One turn sends every row of this set to another row. A few are shown first. Where does it send the rows asked after them?
Dolel: [-17 -14  20  13  25  14 -30 -15  15  -5  -3 -14  -5]
Fina: [ 43 -38  32  10 -19  -3 -11  22   7 -34 -45  13  -4]
karo: [-16 -14   9  31   9  16 -13  27  35   4   6 -15 -14]
nura: [ 26 -14 -17  -6  -4 -26   3  -8  21  16   2   6 -11]
kova: [  1 -13 -41   9 -37 -11  30  13  10  -3 -65  -9  12]
lagu: [-36  -8  -3  -4 -31  -6 -12 -10  -1  -2 -44 -19 -46]
bala: [  6  -6  12  10 -25  21  -5  -2  21 -17 -25 -52  40]
Zemo: [ 14 -48  18   7 -20 -12 -20  23  10 -24 -24  24 -37]
foses: [-39 -28  -2  10 -38   1 -13 -18 -16 -19 -62  12  -2]
lugal: [-19 -17  20  21 -50  23  14  34 -10 -12 -27  17  -2]
viv: [ -2 -16  21  13 -59  14  31  35   0 -14 -34   0  -8]
dofa: [ 12  -1  -3  -2  12  10 -22  -4   2   4  -2  24  28]
Nobon: [ 35 -20   4   5  -9  16  -4  51  17 -25 -39  16  12]
des: [-12  13 -43   6 -16  -4  13  20  13  13 -39 -20 -13]
Megig: [-12   1  14 -10  18  26 -11   7  34  -8 -17 -39  -9]
fubat: [-25 -31 -11  19 -23 -10 -18 -16  21   3  13 -28 -10]
nizof: [-24  -6 -21  13 -13  25 -14  12  24   0   2 -29  28]
Ruk: [ 25  -4   9   6  14  -2   8  -2  38  -4 -19 -46   0]
Davu: [ 20 -19  46  34  -3   4  -4   7  29 -14 -23 -38   1]
piga: [  8 -31 -11   2  -8   8 -14  51  20 -15 -18  27 -24]
sor: [  8   0  32 -34  -7  29 -20  -5   5 -17 -31  -3  15]
mubas: [-22 -24 -32  -8  -9 -21 -27   1  -1 -42 -55 -18  -1]
Goz: [-15 -56   4 -19 -37 -13   6   8  19  -2 -48  17 -27]
gatu: [ -3 -22 -39   3  -7 -30 -19   4   1 -39 -57 -20  17]
lepop: [ 16  12 -17  33 -10  -3   4  -1 -11  -1 -55 -12  35]
vezu: [ 24 -13  21 -36 -21  -6   5 -10  26  -5 -25 -21 -25]
fetib: [ -6 -30  34  38  -1  -7 -14   0  28  -3  -2 -23 -26]
defoz: [  6 -31  22  16 -33 -11 -10 -29  18 -15 -15 -52   4]
kas: [-12 -25 -29   1  -7 -26 -29  -7  -4 -42 -57 -15  13]
refem: [ -4 -37 -32  -5 -21  -6  18  31  23  10 -39  28   3]
Deda: [  3 -50  32  -9 -34   0  -2  -5   1 -19 -66  18  13]
murek: [-12 -20 -41  -8 -11 -23 -18   8   7 -38 -55 -25   5]
Luz: [ 12 -31  -3   5 -18   9   9  20   8  -6 -59  28  44]
Fusu: [ -8 -25  13  40 -48   3  19  23 -13  -6 -17  25  -1]
pom: [  7  -2  21  29   7  26  -4  31  34  -7 -17 -30  14]
Kef: [-38 -19 -25 -14 -41   7   9  11   7 -11 -62  -7 -18]
tolu: [ -9  -8  23  20 -23  -4 -21 -30 -24 -16 -59 -11   3]
vivip: [  9 -23  14  31 -56  -6  35  25  -4  -6 -23   7  -8]
Gini: [ 18 -17  15  30  22 -15 -11 -24  19   0  -6 -23   4]
mig: [  0 -25 -16  31 -32 -17   6 -16 -14 -13 -65   8  28]

lugal turns into viv
lepop turns into tolu
And these:
bala turns into defoz
sor turns into vezu
Gini turns into Dolel
kas turns into mubas
refem turns into Luz
Davu turns into fetib
Zemo turns into piga
kova turns into mig

One turn sends every row of this set to another row. A few are shown first. Where does it send the rows asked after them?
zos: [ 47   2 -12  34   1   2   0 -24  -3  36  13 -26 -49  41 -12]
sir: [ 22  -9 -13  23   7 -10 -65  -5  15  22   8  15 -50  40  24]
motid: [  9 -36  39  16  21 -20  -5 -38  10  49 -32 -28  12  17  22]
somi: [  2  -5  16  10  15  10  21 -21   2  38   0 -58 -28 -14   0]
zari: [ 24 -23 -12 -17  23   2 -45 -11  31  36  30   2 -57  25   5]
razo: [ 27 -29  17  14   4  17 -32   6 -12  19  35  11 -29  -7  30]
Babin: [-15 -11  10   5   6   0  20 -52   3  48  16 -41 -34 -11   9]
taz: [  8 -33  25  14  26 -13  -8 -38  14  52 -35 -23  23  17  23]
Pup: [ 27 -13  -4  12  11 -16 -65   0  22  17  13  10 -43  41  27]
sozu: [ 24 -30  -6 -14  30   1 -44 -12  34  28  31   1 -46  25   0]
fekeb: [ 22   4 -24  13  25   5 -51  -9  38  24  -3 -18 -55  37   9]
dosim: [ 11 -36  24   3  24 -10 -12 -42  15  50 -32 -21  23  28  25]
zot: [-22 -22  34  16  19  12 -22 -38  12  65 -18   0  11  -2  34]
resoz: [ 23   3 -38   0   2 -10 -13 -11 -23  40   1  24 -25  16  36]
zug: [-12 -20  43  25   9   6 -20 -53  25  62  -4 -26   6  37   7]
domi: [ 21 -16   3  19  14 -11 -67  -1  27  12  16  12 -37  39  23]
Susat: [ 18   0 -23  15  34  10 -52 -11  42  17  -6 -15 -48  31   6]
funut: [ -8 -25  27  12  -8 -28  -2 -32 -21  32  14  -2 -13 -10  49]
linip: [ 48  -5 -23  20   9  -2 -16  -2 -23  24 -11  12 -33  17  35]
gatav: [ 36   6 -28  24  -7 -27  -2 -25  -8  34   6 -17 -30  53  -2]
dobaz: [ -3   5   6  43  -1 -24   3 -39  -4  19 -27 -44 -16   9  34]
kase: [-12   0  10  -6  17  -8 -27  22   8  14  31 -36 -24  24 -11]
tizu: [ -5   3  -5  -6  25 -12 -28  30   4   5   6 -36 -16  21   4]
gazo: [  7   7  -3  21   5 -21  15 -64  13  38  -8 -37 -11  45   9]
paf: [  1 -28  45   9  -5  -9   1  -9 -18  35  29 -15 -15 -14  26]
lalan: [ 18   1   0  22  -3  27 -19 -15 -16  49  36  18 -56   9  15]
Zita: [ 27 -12   1  19  16  34  -9 -15  14  30  29 -39 -49   4 -15]
kule: [ -2  19 -18  19 -12  12 -16 -29  -7  57  36   8 -50  27   2]
buvo: [ 43  -4  -5  46  12   5 -29   2   0  -1 -14 -30 -23  19  22]
Kur: [-17 -26  36   7  25  10 -13 -37   8  61 -24  -7   2  -9  35]
mov: [-20   5   9  -5  17  -4 -38  31   0  11  22 -18 -19  13  10]
vavo: [-18   5   0 -15  12   9  -9 -13 -17  67   7  -3  17  36  -3]
bega: [-25   0  14   2  -4   6   2 -61   5  60  33   5 -24  14  25]
dilit: [  2  -4  -5   6   5 -24  -4 -41 -10  32 -16  13   4  19  61]
Lemi: [-18 -17  50  31  11   4 -13 -48  18  62 -10 -30  -5  17  10]
kavas: [ -8   4   5   0   6  -9 -15  -7 -22  56  -4  -1  29  49   7]
lov: [-12 -24  44  28  12   2 -12 -49  22  65  -3 -28   6  25   1]
zas: [ 25  -4 -35  10  26   4 -45 -14  29  30  -5 -12 -58  33   4]
Lopa: [ 27 -28 -14  -6  16  -6 -45 -16  21  36  31   7 -57  32   1]
poti: [-16  18  -2   6   9   6 -12 -15 -13  60  -8 -18  18  50  -7]
nevet: [-21 -20  28   6  21  21 -25 -41  16  63 -19  -1   9   6  35]
lunu: [  2   5  26  45  -1 -10  -8  -4 -13  16 -22 -36 -10  -1  39]

Lemi turns into zas
fekeb turns into taz
And these:
gatav turns into lunu
bega turns into Zita
mov turns into vavo
linip turns into funut
sozu turns into zug

One turn sends every row of this set to another row. A few are shown first. Where does it send the rows asked after them?
bor: [ 15   0   5 -29 -17 -15 -13  18  18   5 -32 -19]
Zuse: [  3  -4   2 -14  -4 -16 -18  24  22  42 -21  -8]
Siba: [-39 -11   8   9   7 -18  12 -33 -25  19  10  31]
sil: [  6  -5  14 -38 -20 -28   4   8   4  32 -30  -1]
giper: [-44 -12  -6   5  18   9   6 -29   9  19  16  18]
zavar: [ -9 -45  24  20   3  12   1  39  -3 -18  -1   9]
sef: [ 17 -12   7 -20 -23 -26   5  30  15  11 -25 -15]
Nida: [-14 -27  13  24   3   2 -20  24 -26 -39  10   9]
Rina: [-32  10  -7  21   5 -13   9 -44   2  12  -4   9]
tik: [ -6 -41  28  -8  -7  -4  -7  36 -36 -23   3  20]
vip: [-19 -39   7   8   2   0  -2  22 -22 -39  25  17]
dilu: [ 27  22 -22 -13  -3  19 -12 -22 -28  -2  -1  21]
naveg: [-32   3 -15  11   3 -30   7 -33   0  27   8  13]
gep: [ 33   8  -3  14 -10  26  17 -15 -27 -17 -11  20]
Sigo: [ 41  19  -9  18  -9   5 -13   5 -34   4 -16  18]

zavar turns into giper
dilu turns into Sigo
And these:
Nida turns into Rina
vip turns into naveg
Siba turns into sil

